Here are some points, each followed by its number:
np.array([1.21, 0.53, 0.05, -0.53, -0.58, 2.18, 0.43, -0.50, 0.50, 0.26, 2.98, 0.34,
          1.40, -0.61]) 0
np.array([0.36, -0.49, -0.08, -0.53, -0.58, 0.61, -0.59, -0.50, -0.28, -0.22, 1.78, -0.25,
          -0.23, -0.22]) 1
np.array([-0.47, -0.61, -0.15, 0.41, -0.58, -0.51, 0.51, -0.50, 0.05, -0.56, -0.61, 0.05,
          -0.59, 0.36]) 2
np.array([0.47, 1.49, -0.34, -0.53, -0.58, 0.69, 1.29, -0.36, -0.41, 1.04, 0.11, -0.55,
          -0.20, -0.61]) 3
np.array([0.09, -0.60, -0.07, -0.53, -0.58, 0.50, -0.59, -0.50, 0.22, 0.89, 2.27, 0.39,
          0.57, -0.61]) 4
np.array([1.02, -0.61, -0.47, -0.53, -0.58, 0.78, -0.59, -0.50, 0.37, -0.56, 0.86, -0.36,
          1.32, -0.61]) 5
np.array([-0.11, -0.61, -0.47, -0.48, 0.58, -0.57, -0.59, -0.50, 0.12, -0.56, -0.61, -0.55,
          0.02, -0.61]) 6
np.array([-0.05, -0.61, -0.47, -0.53, -0.01, -0.57, -0.59, -0.20, -0.55, -0.56, -0.61, -0.55,
          -0.59, -0.02]) 7
np.array([0.53, -0.61, -0.47, -0.53, -0.58, 0.89, -0.21, -0.50, 0.45, -0.12, 0.61, -0.55,
          1.49, -0.61]) 8
np.array([0.25, -0.61, -0.47, -0.53, -0.36, -0.57, -0.59, -0.50, -0.55, -0.56, 0.07, -0.55,
          -0.59, -0.09]) 9
np.array([1.62, -0.61, -0.47, -0.53, 0.90, -0.57, -0.57, -0.50, 1.74, 0.94, -0.60, 0.44,
          2.27, -0.61]) 10
np.array([-0.66, -0.04, -0.14, -0.40, -0.58, -0.57, -0.59, 0.03, -0.55, -0.28, -0.61, -0.10,
          -0.59, 0.63]) 11
New points follow, each followed by the numbers of its three nearest points above, looking only along the 3 directions in which the numbered points spread most, nearest first.
np.array([-0.24, -0.42, -0.41, -0.53, -0.58, -0.32, -0.59, -0.50, -0.30, 0.03, -0.23, -0.55,
          0.02, -0.61]) 9 7 2
np.array([2.04, 0.36, -0.29, -0.53, -0.58, 0.09, 1.00, -0.50, 2.27, 3.45, 0.33, 1.72,
          3.17, -0.61]) 10 8 5
np.array([-0.20, 1.24, 0.12, -0.53, -0.58, 0.19, -0.19, -0.50, -0.55, 0.25, -0.59, -0.28,
          -0.59, 0.26]) 2 11 3
np.array([0.11, -0.61, -0.47, -0.53, -0.58, -0.33, -0.59, -0.50, -0.55, -0.56, 0.65, -0.55,
          -0.31, -0.61]) 9 7 1
np.array([0.76, 0.28, -0.09, -0.24, -0.58, 1.00, 2.89, -0.50, -0.55, -0.56, -0.61, -0.55,
          -0.59, -0.61]) 3 2 11
np.array([0.69, -0.61, -0.47, -0.53, -0.58, -0.38, -0.59, -0.50, -0.02, 1.31, 1.20, -0.06,
          0.70, -0.61]) 8 5 4
np.array([0.45, 0.43, 0.14, -0.53, -0.58, -0.55, -0.34, -0.50, -0.55, -0.50, -0.38, -0.55,
          -0.59, 0.64]) 2 11 7
np.array([-0.46, 0.13, -0.47, 0.54, -0.58, 0.10, 0.40, -0.50, -0.26, -0.56, -0.61, 0.18,
          -0.32, -0.36]) 2 11 9
np.array([0.18, -0.14, -0.47, -0.28, -0.45, 0.11, -0.11, -0.50, -0.55, -0.56, -0.61, -0.55,
          -0.59, -0.42]) 2 11 9
np.array([-0.66, 0.49, 0.60, 1.22, 1.25, 0.37, -0.17, 1.11, -0.55, -0.56, 0.01, 0.93,
          -0.59, 0.37]) 2 11 9
np.array([-0.66, 0.68, 0.39, -0.52, -0.58, 0.65, 0.32, -0.50, -0.55, -0.56, -0.02, -0.55,
          -0.59, -0.18]) 2 11 9
np.array([-0.66, 3.66, 7.50, 6.38, 4.13, -0.57, 4.39, 6.67, 5.94, 0.74, 0.09, 6.09,
          0.34, 4.41]) 3 10 8
np.array([-0.66, 2.55, 1.32, 1.13, 2.71, -0.57, -0.11, 1.86, -0.55, 0.12, 0.25, 0.77,
          -0.59, 2.14]) 2 11 3
np.array([-0.66, -0.38, -0.36, 0.08, 0.61, -0.57, -0.59, 0.42, -0.22, -0.56, -0.61, 0.11,
          -0.59, 0.83]) 7 11 2
np.array([-0.66, 2.15, 1.43, 0.89, 2.44, -0.57, -0.59, 1.63, -0.55, 0.45, 0.58, 1.64,
          -0.59, 2.10]) 2 11 7
